Here are some numbered points:
[ 0.2  0.7 -0.2 -0.5  0.  -0.3  0.2  0.2  0.6  0.  -1.2 -0.9 -0.1  0.3
  1.   0.  -0.3 -0.1 -2.2 -1.1  0.3  0.3 -0.6 -0.7 -1.  -0.9  1.3 -0.9
 -0.2  0.3  0.2  0.8  0.4] 0
[-0.8 -1.  -0.7  0.4 -0.8 -0.2  1.2  0.7 -0.8 -0.2  0.3 -0.2  0.1 -1.
  0.5 -0.9  1.2  0.   0.3  0.1  0.8  0.8  0.6 -0.7  0.   0.7  0.5  1.2
  0.   0.7  0.4 -1.4 -0.1] 1
[ 1.8 -1.3  0.3  0.7 -3.1  0.2 -0.9 -0.7  0.2  0.3  1.9  1.5  0.7  1.
 -2.4  1.4 -1.5 -1.4  0.1  0.5 -0.3 -0.7  0.5  0.  -1.4 -0.3  0.  -0.3
 -1.6 -0.1  0.1 -0.8 -1.9] 2
[-0.5 -1.6  1.2 -0.1 -0.8  1.   0.4  0.6 -1.3 -1.1  0.1 -0.4  1.8 -1.3
  0.3 -2.4  1.3  1.2  1.9  0.6 -0.4  1.3  2.4  0.3  1.5  1.9 -0.5  1.3
 -0.5  1.6 -1.4 -3.1 -0.1] 3
[ 0.9  1.3 -0.2 -0.3  1.4  1.  -0.7  0.4  3.9 -0.6  2.8  1.2 -1.7 -0.3
  0.7  2.   0.4 -0.2  3.6 -0.3  3.6 -0.3  0.6  0.2 -1.  -0.3  1.4 -0.9
  0.  -1.8 -3.4  0.2  0.5] 4
[ 0.9 -0.9  1.1 -3.1 -3.5 -1.3  1.3 -2.6 -2.4  1.  -2.8 -5.4  0.5 -0.4
 -2.  -3.2 -2.5  3.1 -4.3  1.4  5.3  2.1 -0.2  1.9  5.5  0.5 -2.7 -0.4
 -1.9  4.2  3.2 -0.6  0.7] 5
[ 1.4 -1.3 -0.6  1.1 -4.5 -1.  -0.1 -1.3 -0.1  2.3  2.1 -0.4  2.7  1.7
 -2.6  1.7 -3.4  0.6 -1.5 -1.2 -0.2  2.   2.1  0.2  0.9  2.  -1.   1.1
 -3.9  1.7 -0.3 -3.6 -1.9] 6
[ 1.9  1.  -0.8  0.  -0.7 -1.1 -1.3 -0.6 -2.   1.3  0.6  0.   0.   0.2
 -0.3  2.1 -1.  -1.2  1.4  2.  -1.6  0.1 -0.1 -0.4 -1.9  1.4 -0.1  1.5
  0.1  0.   0.3 -1.3 -0.3] 7
[ 0.7  1.6 -1.6  0.1  0.9  0.2 -1.3 -0.6 -0.2  2.2 -1.2 -1.  -1.6  1.3
  1.   0.7  3.1 -2.4  0.3 -2.8 -0.1  0.1  0.3 -2.8 -1.4  1.4  1.1  0.9
  1.1 -1.   1.6  0.   1.9] 8
[ 0.1 -0.2  0.2  0.2 -0.7 -0.2  1.   0.7  0.  -0.5 -0.6 -0.1  0.   0.1
  0.4 -0.4  0.4 -0.2 -1.2  0.   0.3  0.1  0.2 -0.5  0.  -0.4  1.2 -0.1
 -0.4  0.8  0.   0.1  0. ] 9
[-0.9 -0.2 -0.7  1.3 -0.8 -0.8  1.9  1.7 -0.1 -0.7 -0.5  1.7 -0.1  0.
  0.5  1.   0.4 -0.9 -0.8  1.1 -0.5  0.2  0.2 -0.9 -1.9  0.6  0.9  0.6
  0.5 -1.1  0.1  0.6 -0.6] 10
[-0.5 -1.5  0.2  0.5 -1.   0.4  0.9  0.8 -0.7  0.1  0.1  0.1  1.1 -0.3
  0.  -1.   0.8  0.5  0.6 -0.3  0.4  0.6  1.2 -0.6  0.5  1.3  0.6  1.2
 -0.5  1.  -0.3 -1.8  0.2] 11
[ 0.7 -0.7 -0.6  0.4  1.3 -0.2  0.4  0.8  0.5  0.4  1.5 -0.8  0.3 -0.1
  0.   0.4 -1.1  1.4  0.4 -0.2 -0.7 -0.3 -1.   0.   0.  -0.4 -0.5  0.4
  0.4  0.5 -0.1 -0.9 -0.8] 12
[ 0.  -1.4 -0.4  0.4  1.4  0.1  1.4  0.7  0.7 -0.3  0.7 -1.7  0.3  0.3
  0.4 -1.  -1.2  2.7  0.4 -1.2 -0.9 -0.6 -1.2  0.5  0.6 -1.1 -0.1  0.1
  0.9  1.1 -0.4 -0.4 -1.1] 13
Which five points above are nearest to each new point by angle, seen from the average point of the numbered points? Their numbers follow each, nearest first.
[-0.5 -0.1  0.1  0.5  0.6 -0.2 -0.1 -0.1  0.3  0.   0.8 -0.7  0.9  0.2
  0.4 -0.8 -0.9  1.8  0.5 -0.9 -0.5  0.  -0.3  0.2  0.3 -0.2  0.1  0.4
  0.5  0.3  0.3 -0.7  0.1] : 13 12 0 3 4
[ 0.7  0.1 -0.6  1.4 -0.4 -0.3 -0.7 -0.8  2.4  0.1  1.3  1.6  0.9  0.5
  0.7  0.4 -1.1  0.4  2.  -1.7  0.5 -0.4  1.1 -0.2 -1.8 -0.4  1.8  0.7
 -0.2 -0.3 -2.1  0.1  0.6] : 4 2 10 12 8
[ 1.4 -0.1 -0.3  0.1  0.1 -0.3 -0.6  0.1 -1.7  0.5 -0.1 -0.8  0.   0.
 -0.4  0.8 -0.9  0.5  0.5  0.6 -1.1 -0.1 -0.4 -0.2 -0.1  0.5 -0.4  0.6
  0.1  0.5 -0.2 -1.4  0. ] : 7 12 13 8 2
[-0.5  0.4  0.4 -1.1 -0.3 -0.3 -0.5 -1.9 -0.3  0.6 -1.1 -1.9  0.3  0.5
 -1.  -1.2 -0.8  0.5 -1.   0.   0.1  1.2 -0.8  1.1  1.3  0.6 -1.7 -0.6
 -0.7  1.   1.5  0.3  0.9] : 5 0 13 8 6
[-0.7 -0.5 -0.2  0.7 -1.2 -0.3  0.2  0.6  0.2  0.  -0.4  1.   0.6 -0.1
  0.4 -0.1  0.5 -0.5 -0.5 -0.1  0.2  0.1  0.5 -0.5 -0.2  0.4  0.7  1.1
 -0.1 -0.2 -0.5 -0.9  0.2] : 10 1 9 11 8
[-0.1  0.3  0.5 -0.1  0.2  0.6  0.4  0.2  0.9 -0.7  0.6 -0.2  0.  -0.3
  0.5  0.   0.   0.4  0.7 -0.1  0.3 -0.7  0.4  0.1 -0.2 -0.2  0.2  0.3
 -0.1 -0.2 -1.   0.5  0.3] : 4 13 9 12 0
[-0.2 -0.8  0.3  0.1 -1.   0.1 -0.1 -0.4  0.4  0.   1.1 -0.5  0.5  0.
 -1.8  0.1 -0.9  0.1 -0.5  0.5 -0.8 -0.3  0.   1.3  0.9  0.7 -0.6 -1.1
 -1.2  0.5  0.6 -0.5 -1. ] : 2 6 5 12 13
[ 1.3  0.1  1.5 -1.2 -0.2  0.3 -0.8 -0.4 -0.4  0.3 -1.8 -1.6  0.1  0.2
 -0.1 -2.6 -0.2  1.3 -1.2 -0.7  0.9 -0.2  0.3 -0.1  1.6 -1.   0.2 -0.8
 -1.2  2.1 -0.3  0.4  0.2] : 5 0 9 13 3
[ 0.6  0.2  0.5  0.1  0.5 -0.2 -0.7 -1.1 -1.  -0.4  0.4 -0.9  0.   0.4
 -1.   0.4 -0.4 -0.1  0.4  0.7 -0.6  0.4 -0.8  0.7  0.2  0.2 -1.2  0.3
 -0.3  0.4  1.3 -0.4 -0.1] : 7 12 5 13 2
[-1.  -1.1 -1.2  0.4 -0.8 -0.3  1.7  1.1 -0.3 -0.4 -0.2  0.3 -0.2 -0.9
  1.5 -0.5  0.9 -0.4  0.1  0.3  2.1  0.8  0.4 -1.3 -0.4  1.   1.3  1.2
  0.8  0.7  0.7 -1.1  0.6] : 1 11 10 9 8
[ 0.2 -0.3  0.2 -0.1 -1.4 -0.7 -0.4 -0.8 -0.6  1.2 -0.3  0.4  0.4  0.9
 -0.4  0.1 -0.7 -0.4 -0.6  0.3  0.2 -0.2  0.  -0.4 -0.3  0.1 -0.1  0.4
 -0.9  0.3  0.3 -0.5  0. ] : 2 7 6 0 8
[-0.6  0.   1.  -0.9  0.7  0.2  0.1  0.2 -0.8 -0.6 -0.8 -1.6 -0.3 -0.3
  0.1  0.   0.6  0.7 -0.4  0.3 -0.4 -0.3 -1.3  0.8  1.7 -0.5 -1.2  0.1
  0.6  0.5  0.9 -0.3 -0.3] : 13 12 5 0 9
[-0.8 -0.5 -0.5  0.  -0.6 -0.4  1.2  1.1 -0.6 -0.8 -1.1  0.5  0.3 -1.
  0.9  0.3  0.2 -0.1 -1.   0.8 -0.3  0.8  0.1  0.1 -0.2  0.3  0.5  0.7
  0.5 -0.1  0.6 -0.1  0.2] : 10 9 1 0 11
[ 0.4  0.   0.3 -0.1 -0.4  0.  -0.3 -0.7 -1.3  1.  -0.9 -0.7  0.9  0.4
  0.  -0.1 -0.5  0.4 -0.7  0.3  0.3 -0.2 -0.1  0.5  0.8 -0.2 -0.9  0.2
 -0.3  0.5  0.9  0.   0.6] : 5 0 7 9 8
